In the data rows, 128 means zero.
Every row has a hidden score. In each pair, how much higher is the second row's than the first's? 10 means about the same, 20 much higher and 0 much lower. The score is a weighted sum of the row's numbers plus the product of two more (or one squared), each taken from its middle value.
vec![156, 128, 116, 135, 147, 070, 101, 128, 169, 124, 128, 113, 155, 110, 146]
vec![106, 132, 086, 190, 110, 083, 072, 149, 091, 150, 104, 138, 153, 158, 191] >> 7
vec![135, 158, 095, 196, 107, 069, 069, 140, 115, 133, 090, 141, 117, 150, 179]
vec![109, 083, 091, 127, 107, 127, 104, 127, 148, 106, 160, 149, 115, 148, 124] >> 11
vec![066, 128, 114, 103, 107, 154, 087, 124, 090, 150, 130, 114, 150, 103, 129]
vec![107, 137, 110, 159, 144, 159, 160, 073, 116, 107, 125, 107, 095, 132, 156] >> 14
vec![153, 128, 112, 161, 151, 105, 173, 132, 111, 122, 134, 131, 119, 163, 164]
vec![144, 161, 124, 160, 131, 091, 106, 133, 149, 158, 069, 101, 160, 140, 162] >> 16
vec![082, 132, 133, 112, 079, 164, 093, 142, 110, 144, 145, 118, 146, 101, 121]
vec![184, 124, 139, 138, 111, 084, 139, 068, 149, 158, 153, 130, 085, 116, 101] >> 11
vec![120, 152, 162, 105, 133, 150, 167, 115, 138, 148, 084, 148, 123, 155, 128]
vec![122, 125, 129, 111, 144, 149, 126, 135, 134, 160, 134, 118, 152, 096, 116] >> 11
vec![116, 127, 132, 109, 119, 096, 124, 156, 118, 156, 132, 150, 139, 144, 125]
vec![128, 138, 150, 121, 107, 116, 131, 126, 145, 132, 138, 141, 111, 106, 095] >> 11
vec![128, 122, 117, 118, 154, 136, 141, 138, 111, 134, 123, 119, 106, 127, 112]
vec![123, 152, 153, 115, 122, 159, 154, 110, 134, 131, 113, 120, 143, 141, 127] >> 11
vec![109, 124, 114, 114, 153, 137, 122, 142, 109, 130, 116, 125, 137, 089, 096]
vec![148, 160, 164, 128, 120, 132, 137, 148, 082, 153, 098, 129, 146, 132, 117] >> 16
vec![101, 142, 130, 123, 135, 169, 140, 118, 158, 132, 122, 157, 112, 141, 145]
vec![101, 115, 118, 119, 088, 141, 088, 151, 117, 109, 156, 124, 147, 127, 127] >> 8
vec![082, 124, 112, 098, 142, 158, 115, 107, 122, 097, 123, 123, 108, 096, 109]
vec![122, 156, 156, 112, 124, 138, 159, 094, 141, 105, 115, 112, 120, 142, 126] >> 10
vec![148, 155, 168, 107, 145, 139, 161, 123, 129, 095, 104, 140, 077, 135, 128]
vec![150, 154, 167, 095, 155, 099, 154, 068, 150, 112, 079, 103, 112, 125, 150] >> 9
vec![108, 144, 128, 126, 091, 141, 129, 118, 142, 106, 130, 121, 112, 149, 126]
vec![145, 093, 095, 139, 102, 134, 095, 115, 138, 108, 169, 143, 112, 151, 112] >> 11
vec![125, 098, 106, 151, 118, 140, 087, 136, 098, 101, 161, 127, 131, 123, 144]
vec![133, 146, 160, 103, 151, 141, 170, 114, 143, 137, 108, 152, 110, 150, 119] >> 10
vec![138, 155, 161, 101, 155, 120, 167, 088, 186, 089, 097, 158, 065, 144, 132]
vec![107, 126, 131, 112, 105, 143, 121, 100, 132, 111, 137, 128, 107, 129, 126] >> 5
vec![106, 119, 088, 146, 106, 138, 080, 154, 117, 123, 138, 137, 137, 115, 123]
vec![120, 131, 143, 117, 157, 153, 166, 113, 082, 159, 123, 115, 143, 109, 130] >> 10
vec![107, 152, 133, 137, 116, 160, 117, 117, 199, 060, 085, 137, 080, 142, 160]
vec![141, 120, 133, 108, 117, 163, 123, 151, 116, 120, 151, 126, 132, 126, 120] >> 8
vec![138, 144, 167, 109, 128, 165, 159, 175, 105, 126, 116, 142, 147, 129, 123]
vec![060, 117, 075, 181, 110, 142, 076, 127, 147, 179, 089, 132, 161, 170, 227] >> 9
vec![128, 122, 120, 122, 122, 156, 119, 164, 095, 169, 146, 127, 165, 108, 108]
vec![142, 119, 125, 119, 153, 115, 128, 106, 130, 138, 125, 132, 117, 090, 084] >> 8
vec![120, 122, 085, 142, 147, 107, 111, 128, 135, 088, 132, 137, 113, 120, 111]
vec![138, 127, 110, 128, 122, 132, 129, 136, 132, 128, 124, 151, 128, 158, 115] >> 5
vec![135, 135, 136, 112, 163, 114, 155, 130, 172, 106, 124, 119, 122, 110, 127]
vec![114, 145, 153, 112, 131, 167, 146, 115, 150, 123, 096, 136, 117, 134, 147] >> 7
vec![149, 125, 116, 125, 110, 132, 120, 113, 138, 108, 142, 141, 121, 123, 107]
vec![161, 112, 113, 153, 121, 114, 133, 092, 164, 124, 154, 115, 106, 169, 133] >> 10
vec![156, 125, 134, 110, 152, 114, 154, 109, 144, 103, 119, 126, 119, 114, 100]
vec![151, 116, 145, 122, 129, 111, 154, 114, 125, 113, 157, 125, 121, 152, 124] >> 8
vec![126, 133, 136, 115, 124, 117, 117, 140, 142, 093, 126, 147, 110, 086, 095]
vec![071, 151, 144, 123, 111, 142, 150, 166, 138, 131, 139, 122, 164, 142, 128] >> 12
vec![134, 156, 176, 093, 161, 109, 180, 135, 097, 160, 093, 116, 131, 149, 129]
vec![145, 132, 149, 136, 096, 116, 137, 089, 160, 114, 156, 136, 087, 129, 101] >> 7
vec![143, 151, 140, 138, 121, 132, 113, 149, 115, 117, 090, 146, 130, 140, 152]
vec![136, 136, 150, 113, 138, 134, 145, 151, 106, 125, 117, 137, 134, 098, 116] >> 9
vec![108, 144, 087, 195, 101, 085, 068, 133, 148, 083, 096, 149, 064, 157, 191]
vec![134, 128, 143, 097, 165, 117, 142, 155, 136, 143, 122, 126, 175, 091, 110] >> 7
vec![107, 127, 123, 118, 107, 144, 117, 122, 094, 161, 135, 124, 142, 128, 124]
vec![094, 152, 104, 175, 105, 134, 089, 082, 144, 164, 084, 095, 145, 150, 181] >> 19
vec![128, 129, 102, 135, 123, 137, 124, 167, 135, 109, 128, 157, 135, 127, 103]
vec![144, 134, 170, 126, 072, 136, 119, 114, 162, 114, 160, 156, 091, 116, 101] >> 9
vec![111, 130, 124, 116, 148, 151, 144, 128, 110, 131, 113, 117, 138, 149, 121]
vec![153, 146, 169, 102, 149, 131, 167, 118, 133, 138, 111, 116, 141, 134, 122] >> 12
vec![121, 140, 133, 129, 137, 135, 147, 143, 104, 131, 125, 132, 120, 111, 139]
vec![202, 094, 117, 131, 129, 081, 110, 093, 172, 106, 169, 140, 105, 121, 122] >> 19
vec![141, 113, 123, 121, 139, 131, 110, 113, 145, 145, 148, 114, 132, 103, 130]
vec![156, 151, 149, 125, 140, 123, 133, 103, 162, 117, 085, 104, 125, 134, 137] >> 12
vec![109, 153, 159, 120, 123, 164, 151, 165, 116, 115, 108, 136, 134, 143, 127]
vec![156, 102, 118, 140, 133, 106, 138, 127, 123, 088, 157, 130, 087, 150, 137] >> 14
vec![174, 104, 096, 176, 138, 074, 151, 091, 106, 116, 159, 111, 113, 175, 169]
vec![096, 151, 142, 129, 081, 162, 132, 136, 141, 102, 128, 126, 131, 148, 132] >> 6
vec![106, 145, 154, 127, 068, 159, 103, 150, 147, 123, 155, 164, 106, 105, 103]
vec![144, 154, 159, 115, 138, 141, 143, 080, 151, 123, 084, 108, 122, 126, 138] >> 10
vec![147, 087, 099, 153, 129, 097, 098, 144, 097, 130, 163, 132, 131, 115, 152]
vec![142, 137, 168, 126, 077, 128, 128, 122, 145, 143, 160, 151, 101, 127, 105] >> 12
vec![101, 138, 133, 102, 120, 103, 105, 123, 123, 151, 124, 130, 130, 100, 113]
vec![132, 133, 100, 165, 149, 119, 151, 159, 197, 076, 128, 127, 149, 145, 159] >> 17
vec![093, 141, 127, 113, 119, 128, 106, 131, 117, 153, 120, 127, 153, 110, 115]
vec![112, 127, 121, 117, 158, 132, 146, 148, 087, 165, 106, 114, 155, 153, 118] >> 11
vec![121, 101, 098, 127, 150, 131, 113, 142, 111, 149, 134, 116, 141, 147, 108]
vec![124, 097, 083, 177, 123, 122, 106, 129, 091, 135, 154, 123, 131, 123, 161] >> 11
vec![120, 145, 146, 109, 127, 147, 157, 112, 122, 167, 090, 141, 133, 168, 129]
vec![168, 114, 115, 161, 101, 124, 122, 120, 136, 152, 156, 146, 125, 130, 109] >> 9
vec![151, 098, 116, 142, 122, 125, 123, 133, 088, 146, 162, 118, 149, 126, 123]
vec![110, 118, 136, 099, 076, 129, 093, 123, 123, 134, 161, 111, 140, 132, 132] >> 12
vec![153, 144, 167, 104, 141, 154, 162, 119, 130, 155, 112, 124, 135, 126, 119]
vec![114, 124, 134, 122, 131, 154, 130, 126, 085, 157, 137, 119, 142, 103, 125] >> 7
vec![154, 145, 163, 118, 127, 162, 143, 160, 107, 136, 111, 143, 140, 127, 128]
vec![135, 119, 121, 115, 151, 132, 135, 144, 096, 145, 129, 118, 159, 122, 111] >> 9
vec![119, 124, 124, 118, 133, 118, 111, 137, 119, 153, 126, 139, 156, 086, 094]
vec![084, 108, 107, 126, 132, 128, 106, 136, 128, 139, 135, 146, 133, 126, 120] >> 10
vec![129, 085, 096, 130, 122, 105, 118, 127, 132, 122, 143, 148, 128, 154, 114]
vec![118, 156, 118, 158, 116, 135, 103, 127, 162, 134, 093, 115, 108, 135, 156] >> 16
vec![147, 111, 076, 188, 132, 113, 130, 120, 173, 126, 151, 110, 141, 165, 164]
vec![056, 117, 111, 099, 131, 143, 119, 145, 105, 135, 146, 138, 138, 122, 141] >> 7
vec![145, 111, 094, 160, 122, 131, 121, 142, 144, 169, 158, 119, 168, 158, 147]
vec![127, 127, 142, 117, 086, 148, 096, 114, 141, 121, 149, 135, 114, 121, 119] >> 7
vec![093, 119, 098, 135, 124, 128, 087, 130, 126, 145, 132, 133, 102, 109, 117]
vec![102, 143, 155, 119, 071, 168, 113, 110, 115, 130, 149, 106, 156, 108, 117] >> 12
vec![107, 154, 091, 200, 096, 104, 067, 140, 100, 153, 082, 142, 137, 163, 198]
vec![160, 104, 118, 142, 125, 130, 126, 073, 131, 080, 154, 106, 083, 114, 114] >> 11
vec![143, 097, 114, 144, 120, 135, 120, 122, 103, 120, 164, 119, 120, 131, 125]
vec![092, 089, 097, 152, 128, 118, 096, 158, 108, 120, 141, 134, 151, 151, 180] >> 10
vec![173, 106, 111, 151, 119, 121, 123, 122, 171, 107, 151, 148, 105, 127, 109]
vec![166, 114, 118, 162, 089, 132, 131, 117, 100, 137, 170, 102, 139, 134, 119] >> 9
vec![090, 144, 141, 092, 135, 118, 139, 068, 141, 052, 125, 115, 081, 112, 121]
vec![165, 109, 081, 182, 141, 085, 135, 148, 170, 151, 151, 123, 151, 170, 164] >> 5
vec![111, 120, 140, 116, 143, 169, 143, 122, 118, 118, 129, 130, 114, 101, 117]
vec![143, 124, 141, 103, 134, 163, 139, 182, 093, 178, 134, 135, 172, 139, 127] >> 13
vec![106, 115, 109, 124, 155, 144, 118, 144, 112, 127, 125, 123, 122, 104, 095]
vec![116, 132, 128, 115, 146, 137, 145, 165, 108, 107, 108, 131, 148, 143, 111] >> 11
vec![155, 101, 104, 159, 126, 104, 136, 187, 081, 145, 163, 144, 168, 160, 153]
vec![114, 138, 120, 122, 124, 141, 140, 148, 135, 142, 106, 156, 123, 169, 118] >> 10
vec![150, 129, 129, 115, 135, 129, 132, 118, 115, 118, 130, 122, 129, 118, 100]
vec![141, 125, 154, 105, 152, 130, 150, 138, 117, 100, 121, 135, 118, 099, 104] >> 10
vec![126, 088, 090, 143, 125, 148, 097, 139, 123, 142, 157, 118, 148, 126, 106]
vec![160, 112, 123, 139, 139, 123, 151, 115, 142, 074, 149, 130, 084, 151, 135] >> 19
vec![141, 146, 156, 122, 121, 180, 140, 169, 105, 134, 109, 143, 154, 129, 135]
vec![114, 127, 115, 148, 140, 139, 144, 154, 142, 062, 133, 148, 098, 121, 148] >> 19
vec![166, 074, 066, 184, 137, 071, 083, 132, 161, 169, 170, 121, 156, 137, 164]
vec![147, 122, 131, 129, 147, 110, 157, 072, 115, 095, 140, 107, 097, 135, 138] >> 14
vec![137, 125, 121, 130, 146, 132, 137, 152, 141, 154, 136, 122, 170, 129, 132]
vec![140, 121, 112, 123, 142, 110, 132, 149, 118, 145, 115, 148, 137, 145, 106] >> 8
vec![153, 124, 123, 147, 128, 109, 150, 130, 133, 179, 141, 110, 177, 160, 135]
vec![145, 126, 134, 113, 158, 107, 146, 129, 150, 143, 130, 117, 153, 115, 121] >> 7
vec![117, 117, 081, 193, 141, 135, 147, 134, 107, 107, 137, 129, 130, 148, 173]
vec![130, 110, 106, 153, 140, 112, 136, 147, 065, 177, 150, 119, 170, 133, 151] >> 6
vec![110, 114, 118, 118, 088, 142, 081, 121, 118, 105, 156, 119, 131, 108, 126]
vec![095, 085, 096, 115, 145, 127, 112, 145, 117, 131, 144, 116, 154, 129, 124] >> 9
vec![112, 126, 139, 106, 120, 125, 119, 113, 111, 128, 135, 109, 131, 087, 101]
vec![100, 120, 107, 109, 156, 090, 113, 136, 103, 126, 125, 124, 145, 105, 119] >> 12
vec![118, 120, 132, 117, 126, 111, 114, 085, 148, 125, 129, 130, 090, 091, 095]
vec![109, 136, 132, 121, 142, 176, 137, 158, 138, 146, 128, 116, 157, 099, 125] >> 13
vec![092, 146, 145, 111, 098, 151, 122, 157, 126, 148, 144, 128, 148, 137, 121]
vec![129, 131, 165, 125, 097, 120, 150, 120, 118, 122, 162, 115, 124, 134, 112] >> 6
vec![111, 156, 139, 141, 117, 146, 121, 117, 146, 136, 082, 116, 142, 140, 153]
vec![111, 117, 114, 120, 154, 146, 133, 155, 087, 167, 113, 115, 166, 161, 121] >> 7
vec![122, 123, 104, 160, 124, 128, 121, 124, 108, 119, 130, 126, 121, 117, 149]
vec![180, 139, 171, 116, 134, 109, 147, 126, 115, 117, 120, 131, 113, 140, 102] >> 11
vec![107, 155, 120, 157, 116, 126, 106, 090, 156, 144, 082, 103, 137, 145, 170]
vec![084, 106, 111, 126, 130, 131, 108, 111, 130, 142, 134, 138, 126, 122, 118] >> 2
vec![119, 155, 121, 167, 108, 098, 096, 127, 125, 081, 087, 140, 088, 154, 173]
vec![115, 147, 152, 109, 127, 156, 158, 123, 161, 113, 087, 159, 105, 167, 129] >> 9
vec![101, 145, 131, 131, 121, 146, 119, 121, 151, 099, 086, 131, 125, 144, 172]
vec![123, 116, 117, 142, 128, 148, 138, 123, 105, 104, 146, 124, 093, 133, 139] >> 11
vec![111, 129, 120, 125, 142, 165, 128, 148, 143, 137, 133, 121, 164, 104, 123]
vec![170, 106, 113, 127, 115, 108, 113, 083, 143, 135, 152, 133, 110, 147, 109] >> 11
vec![120, 128, 124, 137, 144, 134, 154, 115, 112, 116, 136, 123, 097, 124, 147]
vec![197, 093, 112, 139, 126, 082, 111, 111, 164, 131, 171, 143, 108, 134, 124] >> 12
vec![131, 109, 105, 152, 141, 109, 138, 124, 120, 086, 153, 128, 109, 136, 152]
vec![126, 139, 126, 114, 129, 097, 135, 140, 129, 118, 126, 143, 113, 147, 114] >> 4
vec![108, 131, 138, 126, 134, 154, 146, 146, 126, 177, 130, 111, 174, 121, 127]
vec![133, 140, 127, 151, 125, 080, 107, 142, 104, 132, 105, 133, 119, 140, 156] >> 7
vec![121, 094, 071, 191, 126, 122, 112, 165, 085, 147, 160, 133, 151, 141, 167]
vec![127, 143, 139, 130, 119, 147, 132, 104, 100, 136, 118, 117, 123, 103, 127] >> 11
vec![100, 121, 084, 140, 122, 130, 090, 122, 119, 118, 138, 124, 115, 124, 126]
vec![140, 144, 141, 109, 118, 150, 151, 175, 122, 145, 122, 150, 164, 133, 119] >> 10
vec![153, 160, 167, 105, 146, 106, 149, 119, 196, 058, 090, 135, 092, 119, 125]
vec![138, 131, 157, 105, 122, 112, 145, 123, 098, 158, 149, 113, 147, 115, 105] >> 6
vec![140, 154, 131, 142, 133, 157, 119, 102, 147, 168, 081, 096, 161, 140, 149]
vec![124, 155, 173, 109, 139, 149, 177, 084, 149, 114, 084, 136, 097, 149, 125] >> 1
vec![152, 122, 141, 118, 141, 150, 138, 098, 117, 105, 128, 107, 126, 083, 090]
vec![121, 130, 102, 133, 128, 132, 125, 127, 129, 122, 115, 143, 108, 148, 109] >> 11
vec![139, 122, 128, 101, 158, 121, 140, 193, 102, 141, 125, 139, 170, 137, 116]
vec![128, 133, 141, 113, 157, 117, 161, 110, 107, 125, 125, 121, 118, 103, 132] >> 11
